In the data rows, 128 means zero.
Every row has a hidden score from 0 to 30. What is each row's score? 15 is about the middle. The score is a weighted sum of the row's numbers plus the product of two more (or one squared), each taken from its middle value.
[084,166,141,156,115,146,161,123,117,120,146,136,121,146,171,098,122,128,130,144,118,156,129,203]: 18
[124,133,095,133,135,155,163,130,151,161,144,107,088,121,133,096,136,173,120,127,149,111,101,129]: 9
[107,152,123,117,147,139,147,141,081,165,155,133,127,122,154,134,125,058,127,149,148,112,085,085]: 17
[151,111,093,122,134,160,103,172,116,146,153,113,132,117,130,116,155,133,142,151,144,085,121,104]: 19
[146,105,100,143,130,150,118,159,142,153,154,109,115,124,092,093,155,166,139,143,173,104,131,124]: 11
[154,104,101,143,113,083,083,091,151,094,087,093,104,100,116,131,161,166,089,073,120,164,190,119]: 16
[143,105,120,097,135,160,101,172,095,147,147,109,134,122,107,126,143,135,141,154,146,097,097,094]: 14
[126,117,061,137,074,181,097,158,107,174,160,081,068,064,084,086,142,133,092,165,160,067,088,060]: 19
[101,146,174,121,115,149,138,138,133,149,159,143,106,103,130,102,125,148,110,153,152,125,057,121]: 2
[116,118,144,097,115,055,119,066,113,053,112,101,131,139,146,111,116,108,113,088,065,214,166,122]: 18
[077,212,158,159,044,071,098,078,178,172,078,180,058,083,085,168,074,110,066,125,070,173,142,106]: 12
[160,120,137,100,132,146,092,151,081,078,093,125,145,126,154,162,127,064,153,169,122,108,133,124]: 19
[098,153,148,180,149,116,168,122,080,131,145,162,140,155,138,123,105,074,116,160,143,149,063,170]: 20
[099,144,138,148,114,139,143,117,170,179,143,139,135,110,125,101,076,128,100,127,154,126,122,130]: 14
[145,104,121,135,143,131,113,138,148,136,129,116,130,122,126,119,161,178,126,112,154,111,157,134]: 15
[126,142,151,122,129,139,159,143,113,158,135,108,143,168,154,121,129,100,118,125,111,130,103,159]: 16
[144,110,102,143,104,075,088,081,159,093,090,090,104,095,114,129,154,159,083,063,110,166,186,115]: 15
[156,092,102,098,127,152,110,177,087,120,134,116,118,134,120,119,137,105,171,175,151,085,124,106]: 18
[104,120,216,090,166,136,168,122,116,115,172,194,214,152,149,179,108,136,157,136,105,125,094,170]: 13
[133,124,102,095,102,130,118,161,089,121,148,124,142,125,150,130,120,072,157,178,119,118,121,090]: 21
[133,117,113,102,094,180,109,162,109,156,132,108,111,107,090,103,136,127,104,161,172,083,099,088]: 14
[097,222,166,162,089,147,178,103,114,112,052,111,118,128,170,173,065,074,118,132,101,180,088,095]: 16
[095,134,124,148,119,143,148,147,135,175,148,130,090,098,112,086,126,145,110,130,166,102,076,123]: 12
[094,123,118,153,114,152,158,162,118,177,186,121,119,134,140,119,120,160,140,154,130,108,081,127]: 17
[133,109,091,135,114,170,119,173,138,162,160,084,099,057,087,085,147,138,097,161,189,082,109,089]: 19
[114,115,144,143,137,137,145,145,156,153,148,137,133,144,138,100,152,157,108,107,159,117,124,147]: 12
[172,096,144,093,122,128,113,168,080,084,103,128,129,138,143,175,143,087,154,152,134,124,142,119]: 16
[132,123,104,147,097,182,114,157,128,178,159,106,109,123,097,119,137,144,113,157,168,097,105,098]: 15
[106,154,196,086,147,125,165,075,157,075,093,212,184,179,149,142,108,126,146,135,106,134,132,147]: 12
[103,171,123,152,144,120,136,118,171,173,151,148,157,145,149,135,087,104,124,106,112,123,104,144]: 19
[132,140,142,145,166,129,148,104,148,118,132,157,134,148,148,109,120,116,120,120,124,149,146,163]: 13
[139,103,130,108,139,162,131,157,096,103,151,138,146,158,151,114,150,097,146,165,132,105,115,118]: 13
[177,152,129,089,133,140,144,158,079,125,129,123,128,132,119,155,112,090,138,162,133,111,105,107]: 14
[127,100,070,097,090,181,097,178,086,153,139,067,098,072,073,103,145,130,105,189,169,068,095,071]: 17
[109,142,108,151,123,163,144,169,164,183,184,151,125,124,115,085,129,174,137,123,141,114,079,096]: 14
[113,207,105,147,144,077,115,073,104,098,055,169,107,155,105,185,041,085,058,102,079,184,109,083]: 19
[075,189,113,182,114,132,176,101,144,177,155,174,091,095,110,111,078,137,097,109,134,150,083,131]: 13
[160,089,145,127,135,117,120,142,123,091,107,129,152,141,147,144,167,140,155,122,135,119,162,159]: 14
[117,144,196,130,190,139,197,108,113,128,159,167,186,182,187,124,114,118,172,121,120,139,125,169]: 13
[093,138,208,154,129,111,162,098,155,119,109,163,158,140,136,150,078,117,102,086,086,154,097,193]: 12
[128,149,125,155,152,154,187,150,120,145,171,161,159,138,134,106,151,132,151,130,135,138,132,147]: 22
[156,090,113,133,112,074,086,094,138,079,086,093,117,109,124,136,159,154,089,076,108,168,189,128]: 15
[088,181,119,120,155,127,204,133,142,146,116,142,113,138,127,112,092,146,143,155,136,112,039,150]: 4
[140,114,093,083,131,151,128,157,078,112,127,103,140,125,130,128,130,104,120,156,132,090,118,080]: 17
[162,085,114,084,055,042,033,085,073,004,025,080,088,074,074,184,122,073,078,111,046,204,186,060]: 10
[141,148,226,135,187,115,148,128,152,111,152,152,164,170,146,151,112,114,137,119,092,157,123,180]: 2
[082,189,139,162,114,101,143,080,146,108,151,173,164,138,180,125,073,127,136,107,073,178,114,120]: 20
[117,130,150,120,160,152,166,128,156,137,166,149,133,146,162,114,123,128,165,133,130,110,157,143]: 16
[177,079,133,113,139,110,099,131,113,086,100,114,132,129,127,156,164,132,137,115,133,131,175,142]: 15
[106,158,149,140,139,090,135,074,135,078,101,117,134,121,149,142,110,121,124,080,081,175,139,150]: 16
[137,129,179,107,184,105,185,144,107,098,131,161,155,206,212,157,121,107,200,093,125,130,139,172]: 13
[173,079,147,099,154,111,125,151,114,087,100,121,143,147,149,153,146,124,169,125,125,124,149,156]: 13
[131,118,102,117,105,179,116,160,099,155,150,098,124,120,097,125,148,128,132,176,147,083,096,098]: 15
[150,099,115,090,122,154,139,173,040,124,151,122,114,124,085,153,151,107,152,153,140,087,137,112]: 16
[134,178,181,118,129,098,144,124,127,121,090,199,131,097,143,175,068,129,146,164,101,158,113,152]: 8
[076,169,155,200,124,145,170,096,116,163,175,204,130,132,097,136,086,102,084,161,129,165,114,159]: 21
[161,101,155,131,155,099,133,115,124,093,126,136,153,153,148,145,151,134,155,112,129,140,169,168]: 14
[094,187,119,144,083,142,173,108,145,152,153,144,146,140,120,122,080,124,156,148,099,168,072,155]: 17
[118,144,122,120,132,168,118,168,119,158,147,132,111,113,109,099,121,104,148,168,175,097,093,096]: 13
[080,145,137,122,140,171,112,139,081,154,144,120,106,145,085,121,090,102,134,144,118,108,075,117]: 17
[108,139,095,153,126,104,190,065,137,175,109,159,167,137,146,111,077,047,127,140,100,185,072,149]: 27
[097,140,088,146,105,178,140,159,128,153,135,082,118,101,110,110,127,138,115,168,134,106,108,106]: 23
[093,179,170,153,140,139,161,104,148,146,148,154,148,152,143,118,125,135,141,118,113,134,114,141]: 14
[147,114,098,106,122,162,129,174,095,139,134,097,128,084,110,107,150,134,123,159,154,081,107,078]: 16
[128,126,168,131,153,083,180,107,147,106,152,149,171,168,171,128,118,119,147,084,109,171,146,143]: 20
[059,188,149,142,136,117,185,148,161,161,087,227,106,155,149,108,055,146,129,135,102,145,096,132]: 25
[118,124,078,125,100,159,118,162,135,169,149,091,110,113,098,104,157,150,116,147,167,082,103,094]: 15
[118,140,125,108,167,131,137,138,098,158,175,162,130,175,158,103,123,101,165,155,119,077,093,133]: 21
[151,095,134,114,127,129,138,147,104,113,148,116,149,127,155,136,134,099,164,162,131,139,131,124]: 21
[161,101,138,132,151,127,126,143,102,099,115,116,152,146,146,152,145,132,146,133,150,109,149,147]: 15
[118,128,072,125,097,168,105,168,124,178,150,079,104,103,100,101,169,161,103,134,166,084,110,095]: 16
[142,114,121,140,141,097,110,105,145,111,112,117,135,126,138,133,155,158,115,085,122,153,175,129]: 16
[136,112,095,135,118,146,115,154,157,167,142,088,106,111,100,104,155,168,109,136,171,074,126,109]: 13
[071,162,121,164,148,131,148,123,170,151,148,143,146,111,139,095,102,133,158,109,136,139,086,159]: 16
[101,143,149,155,159,121,215,085,149,161,142,149,151,136,110,123,089,122,136,114,123,115,127,138]: 18
[158,090,106,143,106,075,082,101,148,087,086,089,106,103,112,134,166,160,091,078,122,158,193,124]: 15
[148,104,129,139,145,106,109,110,160,116,107,112,129,131,140,137,152,165,120,089,137,140,174,140]: 14
[160,087,097,136,114,087,081,101,151,090,085,090,112,103,110,136,168,175,091,075,126,148,192,117]: 14
[146,105,104,153,124,107,101,112,171,124,109,104,114,112,120,127,164,179,102,083,141,135,173,133]: 14
[149,107,082,111,110,169,106,174,118,146,142,091,113,097,116,109,154,120,131,168,158,082,111,073]: 16
[038,227,154,134,133,120,129,093,172,156,095,134,108,136,079,123,075,121,118,139,085,131,068,180]: 11
[138,103,065,118,104,177,112,167,127,167,142,088,087,103,094,109,153,138,107,180,165,082,107,100]: 15
[119,133,140,149,147,102,126,091,164,128,124,127,133,147,142,124,130,149,132,087,126,150,132,148]: 13
[147,109,131,100,149,134,112,155,087,129,140,129,119,161,115,104,122,096,176,152,150,087,134,105]: 19
[159,098,151,121,138,113,120,128,114,096,102,133,138,149,139,133,160,138,135,113,124,130,164,159]: 15
[116,125,147,149,131,132,144,135,145,140,156,129,142,137,144,111,139,141,114,119,134,109,108,137]: 13
[163,103,079,087,080,171,096,189,084,149,142,079,091,090,090,130,142,115,108,176,155,064,113,089]: 17
[105,143,133,080,161,148,157,165,133,153,160,152,169,161,171,102,122,138,135,147,152,099,113,155]: 11
[158,101,085,155,100,092,076,102,170,108,084,084,091,086,103,135,179,183,074,074,140,142,190,108]: 14
[077,180,135,104,118,149,136,112,128,125,163,205,173,158,129,138,055,061,137,112,101,119,063,131]: 18
[152,096,137,131,142,083,118,114,129,092,111,129,143,134,145,139,145,146,121,093,118,158,162,155]: 14
[156,106,111,156,132,115,098,115,157,124,109,110,118,115,121,125,163,180,101,088,145,128,173,131]: 16
[109,120,066,141,105,179,093,167,158,177,141,100,094,107,078,109,157,144,082,171,171,073,095,059]: 13
[143,094,129,089,164,135,151,149,102,109,143,118,179,166,173,120,138,123,164,132,146,127,127,151]: 13
[125,144,180,123,096,099,105,073,097,054,054,153,085,169,124,150,069,057,141,132,044,143,133,190]: 25
[066,216,129,140,090,139,133,094,112,113,069,150,110,141,097,156,029,081,086,098,073,144,116,162]: 28
[149,108,109,134,121,084,097,093,148,090,092,100,112,108,129,134,153,160,101,076,112,161,187,125]: 15
[066,190,157,137,125,086,145,080,158,124,125,149,113,120,101,109,070,107,098,089,068,184,088,109]: 14
[077,200,163,118,120,117,148,115,138,162,135,130,134,125,118,116,080,119,178,122,086,152,076,139]: 15
[124,123,163,124,169,120,164,121,141,117,175,146,163,171,156,125,131,128,144,136,122,144,141,150]: 18
[139,102,136,129,155,163,160,153,112,132,162,128,141,144,119,118,117,128,162,164,145,110,124,144]: 14
[115,130,125,150,125,129,134,118,170,159,150,120,113,107,129,107,139,172,103,102,142,114,142,143]: 12
[161,105,163,113,154,126,140,144,106,099,138,147,153,171,162,140,147,134,170,130,128,131,147,159]: 14
[146,072,134,090,145,140,148,154,078,122,115,137,151,152,135,114,139,118,178,154,120,113,128,143]: 13
[139,111,101,158,129,130,108,117,178,153,129,102,109,106,117,114,164,187,092,090,161,119,152,132]: 12
[144,097,107,106,138,175,105,174,081,130,139,093,113,132,137,115,134,102,166,177,148,100,102,140]: 18
[128,134,089,116,116,172,145,161,115,152,168,117,113,115,106,095,152,126,132,159,166,092,079,093]: 14
[106,120,115,103,140,174,125,181,114,152,157,109,131,109,126,099,156,132,122,170,158,100,122,119]: 19
[112,131,099,138,127,167,130,156,126,169,152,110,096,101,113,119,148,155,114,149,168,097,105,101]: 15
[143,098,140,136,148,107,131,111,139,113,118,122,139,143,156,132,151,154,129,093,127,149,165,152]: 13
[128,101,067,128,093,172,123,175,124,179,162,079,099,097,083,088,164,146,094,163,172,071,109,079]: 16
[134,104,132,113,133,076,112,086,127,073,103,105,132,118,136,130,141,130,106,078,086,185,173,126]: 21
[163,098,108,146,127,095,105,108,156,111,103,106,124,124,119,129,165,173,104,083,139,142,184,133]: 14
[137,112,043,125,087,183,095,181,131,169,153,069,067,072,081,101,166,156,097,164,190,065,106,084]: 17
[135,172,117,119,157,123,132,081,090,124,113,171,120,141,148,157,060,089,110,126,050,170,128,091]: 20
[093,203,183,114,111,047,112,068,152,100,074,185,144,133,117,161,076,095,107,116,056,176,125,173]: 10
[130,105,132,116,134,162,133,153,128,148,157,116,143,128,106,110,158,130,131,147,170,098,116,138]: 13
[171,077,147,101,141,124,134,153,099,102,118,134,141,141,153,159,143,117,159,136,137,111,136,123]: 12
[167,082,146,118,160,101,124,137,119,085,124,141,146,168,150,141,143,130,166,119,127,128,172,158]: 15
[159,095,103,134,110,078,083,094,144,084,091,095,108,101,117,132,161,161,092,074,120,157,188,121]: 15
[130,118,126,156,141,133,143,118,173,147,143,128,104,131,114,114,146,173,105,107,158,121,140,147]: 11
[113,132,092,132,126,168,114,160,122,170,157,092,108,116,082,096,146,156,100,155,179,090,115,099]: 16
[157,104,088,163,118,096,088,102,178,122,098,090,098,095,107,122,176,193,084,075,153,135,183,118]: 14
[090,153,156,132,144,138,122,072,106,146,126,188,118,144,149,148,089,100,141,142,062,178,079,133]: 16
[153,108,077,163,093,081,070,091,174,112,086,071,076,074,095,128,177,191,063,063,139,151,194,102]: 15
[139,093,140,136,162,153,139,157,117,130,136,141,144,151,136,125,131,146,161,159,142,097,137,149]: 13
[126,112,157,113,167,128,139,135,131,132,149,111,149,154,150,125,147,136,161,141,166,113,130,139]: 13
[132,121,148,118,123,078,119,079,140,082,101,115,150,142,141,131,129,121,125,089,084,186,171,137]: 16
[142,105,108,160,128,105,103,110,162,126,115,113,114,121,124,120,159,177,098,080,143,138,167,129]: 16
[149,103,099,130,116,158,125,151,106,154,160,094,103,122,119,110,156,130,124,163,160,082,103,109]: 14
[141,117,140,145,159,153,180,149,130,153,177,130,146,158,163,103,136,125,164,148,164,112,110,175]: 15
[152,085,138,130,155,137,138,153,125,118,147,151,163,157,165,135,141,149,148,124,143,120,153,148]: 16
[159,083,085,116,113,161,121,173,120,128,131,095,117,121,111,114,166,130,136,158,161,097,114,105]: 14
[112,113,079,106,104,172,101,171,113,175,163,107,088,091,077,096,167,143,116,168,183,083,099,077]: 17
[137,111,116,134,112,078,095,090,148,097,091,101,109,100,115,134,152,158,099,074,119,167,186,126]: 15
[138,108,125,136,148,130,126,130,155,137,131,132,124,137,128,113,156,162,120,118,152,109,144,144]: 13
[142,100,140,138,143,099,116,117,143,114,112,135,140,130,141,133,147,155,129,095,129,144,154,155]: 13
[133,108,129,128,153,125,125,133,137,119,132,130,166,141,153,122,162,144,163,119,136,123,152,152]: 14
[065,182,157,137,145,114,141,118,173,151,161,187,132,159,147,140,088,088,144,132,114,148,141,154]: 20
[138,108,120,159,135,118,111,119,171,135,123,114,112,118,127,116,160,185,101,092,152,122,161,144]: 14
[145,109,093,164,112,092,086,097,174,124,091,095,103,094,107,122,166,185,083,071,141,145,181,122]: 14
[149,102,152,124,167,123,142,139,125,104,129,141,164,164,158,155,140,116,151,124,130,145,149,154]: 18
[186,110,129,074,109,121,079,148,063,076,066,111,118,124,114,176,141,067,158,163,100,132,150,105]: 13
[141,106,090,110,107,169,137,176,091,152,142,099,111,097,092,104,147,128,109,177,163,090,105,096]: 16
[140,106,090,129,114,153,130,159,145,162,170,102,118,119,122,106,159,161,119,147,170,103,117,116]: 15
[115,146,139,124,118,131,145,116,165,183,150,164,147,141,145,098,106,137,158,106,127,147,085,158]: 15
[111,110,154,127,174,110,149,121,126,128,140,142,155,149,170,128,114,154,142,119,109,150,136,167]: 17
[111,115,176,138,188,119,187,108,155,108,122,179,143,173,171,117,111,154,142,123,104,150,123,174]: 6
[093,159,156,107,140,093,162,105,119,125,096,170,165,105,146,116,070,116,116,095,099,157,119,130]: 13
[160,143,156,104,091,093,117,138,077,097,079,160,153,129,116,167,077,080,183,132,065,148,142,082]: 10
[167,114,124,096,134,149,105,156,087,113,124,115,133,130,118,141,142,101,152,163,132,107,126,105]: 13
[128,126,108,150,111,075,101,079,158,095,093,104,112,106,124,134,138,150,091,067,107,170,172,115]: 16
[081,215,093,192,128,146,161,070,147,136,150,164,099,118,111,158,064,115,088,096,064,172,103,098]: 26
[144,108,070,097,081,177,110,182,125,167,148,079,097,084,078,113,160,130,113,189,179,081,085,080]: 14
[151,114,095,161,121,107,088,112,173,134,110,095,100,097,107,127,168,185,089,086,154,128,176,121]: 16
[172,079,150,072,139,120,163,142,065,092,111,136,149,148,145,157,117,091,167,157,105,113,145,121]: 13
[133,123,100,165,136,117,107,113,169,138,123,115,108,113,118,127,159,188,097,088,149,128,161,138]: 13
[164,090,165,105,127,095,150,120,107,117,101,167,169,140,165,154,137,078,172,148,095,127,123,153]: 9
[089,113,202,119,175,106,198,143,108,112,140,170,190,197,180,189,087,130,183,133,106,170,111,184]: 23
[116,141,123,153,150,159,158,139,152,176,135,107,143,132,130,092,117,150,136,150,160,101,114,119]: 13
[110,137,122,126,120,161,131,161,125,163,151,125,111,096,107,097,139,131,123,153,146,080,085,135]: 13
[110,131,142,138,135,159,137,135,144,173,136,123,123,139,130,105,122,134,122,114,154,117,118,132]: 17
[168,117,146,078,143,123,118,144,065,107,096,151,135,154,149,158,122,125,126,151,117,110,113,140]: 17
[148,109,072,165,096,104,066,104,186,135,093,080,084,076,092,124,176,199,059,075,159,132,181,104]: 15
[149,098,094,091,103,170,099,184,092,145,147,082,092,123,124,124,168,111,140,167,161,063,114,110]: 21
[141,103,145,119,154,080,127,108,127,077,121,117,147,149,140,134,144,135,127,090,110,170,182,147]: 20
[077,158,115,149,128,172,154,134,130,168,163,110,120,120,136,112,121,125,137,160,151,131,074,117]: 19
[130,083,120,094,159,162,120,181,112,126,169,113,119,115,133,119,156,132,118,160,159,084,109,128]: 17
[144,109,114,156,133,106,111,114,168,118,118,101,113,132,123,121,155,185,107,083,144,139,171,134]: 15
[121,109,163,096,116,059,110,071,104,057,117,109,135,143,151,121,100,098,114,083,053,209,151,128]: 16
[154,094,106,131,115,077,089,094,148,091,090,095,112,102,117,131,166,164,097,073,125,160,188,119]: 14
[133,137,160,158,149,103,147,108,152,117,126,115,159,160,153,127,121,132,133,093,100,167,120,158]: 18
[166,091,138,113,139,094,103,119,110,075,098,112,151,127,132,144,146,116,131,109,106,145,173,150]: 17
[123,117,090,118,101,170,116,153,127,157,153,112,110,104,114,104,141,145,120,157,171,072,109,107]: 17
[107,153,163,098,137,098,112,115,049,091,114,154,175,171,149,159,129,082,148,167,099,126,130,127]: 18
[143,106,099,148,115,084,086,090,158,099,091,096,106,102,113,128,158,173,087,068,128,152,189,123]: 15
[144,117,130,135,145,143,137,142,152,145,147,129,134,130,138,109,155,148,123,110,158,106,141,138]: 14
[115,160,142,133,140,154,127,139,119,168,157,135,137,121,133,099,113,162,163,138,119,092,091,113]: 19
[160,115,162,116,151,108,141,132,105,081,112,139,167,170,146,154,117,104,171,131,102,141,141,158]: 13
[184,120,149,096,118,103,110,116,090,056,098,131,138,148,125,180,130,083,150,141,087,162,163,117]: 7
[130,104,087,110,111,176,114,184,088,149,165,083,133,120,114,116,150,107,140,160,162,068,109,093]: 20
[103,137,093,110,114,168,117,181,115,169,163,122,122,133,090,106,138,103,131,192,159,098,112,147]: 19
[070,159,135,171,143,160,155,138,167,172,185,141,118,140,115,107,106,112,155,125,143,115,103,137]: 20
[079,192,158,161,144,118,177,072,128,167,124,167,161,136,161,093,091,097,136,141,087,141,121,137]: 16
[161,137,140,081,084,074,059,098,064,033,050,112,106,094,078,199,088,039,104,150,055,187,161,080]: 1
[158,107,120,103,140,155,113,163,103,132,139,115,102,136,132,134,151,085,158,186,141,111,112,104]: 8
[117,111,103,132,103,170,121,172,127,164,156,090,100,114,113,102,154,150,118,166,170,081,100,103]: 14
[167,082,141,113,144,112,121,131,109,083,117,123,140,144,148,150,149,139,162,115,128,128,170,146]: 15
[128,110,102,093,103,170,118,170,113,141,159,146,107,126,101,091,129,132,128,165,148,096,103,101]: 15
[152,121,159,082,090,154,136,137,080,121,136,119,089,183,137,180,108,117,170,167,125,123,115,135]: 24
[144,113,090,150,107,078,088,087,169,103,090,087,100,091,110,128,161,173,079,064,128,163,185,116]: 14
[143,127,122,125,154,156,131,138,127,148,152,139,139,125,110,124,132,116,129,129,163,108,137,123]: 17
[122,154,191,134,151,122,162,125,093,105,153,192,148,212,183,234,100,109,197,141,117,126,095,139]: 18
[189,093,123,080,097,087,066,129,068,055,069,100,116,105,107,192,139,090,126,134,093,155,162,103]: 16
[140,108,067,112,078,180,105,182,099,167,141,058,076,073,073,098,164,148,109,178,168,065,106,073]: 16
[149,107,122,099,122,142,125,167,081,108,100,127,141,116,124,150,134,079,172,180,138,101,115,117]: 16
[111,152,137,144,142,144,138,134,155,161,147,127,129,134,106,104,128,151,129,136,148,115,093,134]: 10
[172,109,129,097,122,121,138,158,092,137,151,129,105,146,126,160,130,084,153,167,135,091,112,125]: 14
[154,094,096,116,134,140,121,154,122,148,135,104,121,119,107,123,161,158,126,137,169,101,140,121]: 14
[148,105,186,065,170,100,200,126,137,127,176,149,183,185,198,127,117,114,168,113,081,121,113,164]: 13
[119,157,160,136,125,129,155,087,146,092,130,181,118,149,122,143,066,058,168,134,051,135,123,172]: 11
[143,115,077,169,098,098,074,097,182,133,093,080,077,072,087,120,167,190,066,069,149,133,179,108]: 15
[131,130,112,154,145,138,130,128,163,144,144,138,124,131,133,114,148,145,120,105,151,114,139,138]: 16
[148,099,161,120,140,088,133,100,135,087,113,139,159,145,158,132,141,130,149,094,108,164,164,149]: 13
[088,141,116,162,146,164,184,139,120,153,182,168,127,155,145,108,097,126,113,139,136,166,059,136]: 20
[169,112,129,105,111,126,096,156,060,096,099,115,144,119,113,194,119,065,162,176,086,115,146,115]: 23
[180,125,124,068,105,139,079,158,060,109,111,123,126,103,119,170,130,073,158,168,115,126,137,093]: 18
[134,101,105,115,147,153,144,150,084,114,142,120,135,147,145,142,149,106,167,149,113,095,128,130]: 13
[114,205,142,162,082,072,094,056,143,120,042,177,097,070,132,163,080,093,083,131,051,181,086,085]: 11
[143,107,123,113,122,166,113,175,125,138,143,099,131,131,107,128,156,128,163,164,147,079,103,108]: 12
[184,089,141,085,122,099,074,135,069,065,084,136,142,134,133,177,135,082,162,139,097,127,158,108]: 18
[131,111,074,104,087,188,089,175,117,167,138,068,071,067,075,098,150,113,112,168,183,078,105,066]: 17
[156,090,138,130,144,088,115,109,125,082,096,113,137,146,141,141,149,150,124,097,128,155,182,151]: 14
[158,111,123,144,135,104,111,125,148,112,107,111,136,126,135,127,162,164,123,097,135,130,163,150]: 14
[133,115,120,156,128,115,103,115,168,123,118,106,126,120,131,119,153,171,112,088,137,131,164,137]: 16
[137,130,194,097,176,123,147,119,093,095,102,201,196,173,187,159,084,095,174,139,097,151,130,169]: 15
